A single turn carries every row of the set below to another of its rows. Some are shown first; where does it send the rows asked next?
Gego: [-47 -13  -6 -43  57 -34  28 -28  -8  -5  32  20]
movu: [ 51 -45   0 -34  48  -6  -6 -33  50  33  19 -12]
madar: [-40 -28 -18 -67  50 -14  31 -31 -10  22  22   4]
fogo: [-36 -35 -26 -21  31 -33  14  36  51  -9  -3 -11]
dibu: [ 48 -35 -14 -47  60   5   5 -46  50   9  29  -6]
linon: [-37 -65 -30 -34  45  -7  -4  24  40  -1  17 -29]
nifo: [ 47 -29  -4 -45  59   7  -2 -45  42  17  26  -8]
fifad: [ 47 -27 -11 -45  56   9  -3 -44  51  11  24 -11]
pusa: [ -6  10 -51  14  36   0  21   1  24 -12   6  19]
buduz: [ 45 -25  -5 -47  59   4  -2 -40  54  14  29  -9]
tebo: [-30 -54  -4 -39  20 -26  -2   7  52 -25  25  24]
Repan: [-40 -57 -39 -13  18 -10  15  23  35 -12  11 -26]
tep: [ 49 -38   5 -35  47 -14   1 -36  53  35  24 -10]
biget: [-30 -41 -15 -16  39 -46  11  27  53  -9  -2  20]
zeto: [-40 -51 -21  -6  43 -27  -9  31  49 -17  21  -6]
fim: [-11  -1 -53  23  19  -5  10 -12   8  21  15  17]
taru: [ -7 -23 -59   3  15  10  14 -12   4  42   8  -8]
tik: [-22   3 -54   0   3   0   6 -10  10  22  28   9]
kuze: [ 46 -46   0 -28  69  -5  11 -35  39  17  39 -30]
res: [-35 -30  -6 -10  48 -40 -21  14  56 -12  -4  -2]
Pez: [-46 -50 -23 -17  20 -28  -8  29  43   1  32 -12]
dizus: [ 47 -47   5 -38  46 -18   1 -34  52  34  17 -11]
Votot: [-42  -4  -9 -43  51 -40  49  -7  -4   2  12  -3]
dab: [-53 -35 -18 -54  33 -22  42 -19  -1 -11  19  -2]
Kob: [-13  12 -55   2  20  -4  30   3  15  10  -2   1]
Bina: [ 43 -37   7 -29  68  -4   8 -35  36  20  34 -33]
Zegol: [-38   4   9 -24  64 -44  15 -31  -1   2  10   8]
Muliv: [ -1 -12 -38  24  21  20   7   2  18 -16  37  -2]
toda: [-54 -12  -9 -46  45 -25  24 -18  -9   3  45   1]
mufe: [-23 -19 -53  -2   1  -2  37 -16  -4  18   8  -4]
Gof: [ 50 -51  -4 -35  45 -16   7 -39  50  32  24  -8]
Vate: [ -8  16 -39  23  36  -9  -7 -16  22   8  -3   6]
Libu: [-29  -8   0 -14  65 -42  48 -10  -9   1  19  10]
kefud: [-20 -25  11 -13  30 -34  41 -26 -18  17  39  14]
rim: [ 46 -33   7 -30  67  -3   4 -31  45  22  37 -29]
fono: [ 43 -44   9 -35  69  -4   1 -33  39  20  31 -27]

Kob moves to Votot
dizus moves to fifad
movu moves to nifo
Now these:
Zegol moves to res
Libu moves to biget
Muliv moves to kefud
tep moves to buduz
Repan moves to mufe
taru moves to madar
fim moves to Gego
dibu moves to kuze
tik moves to toda

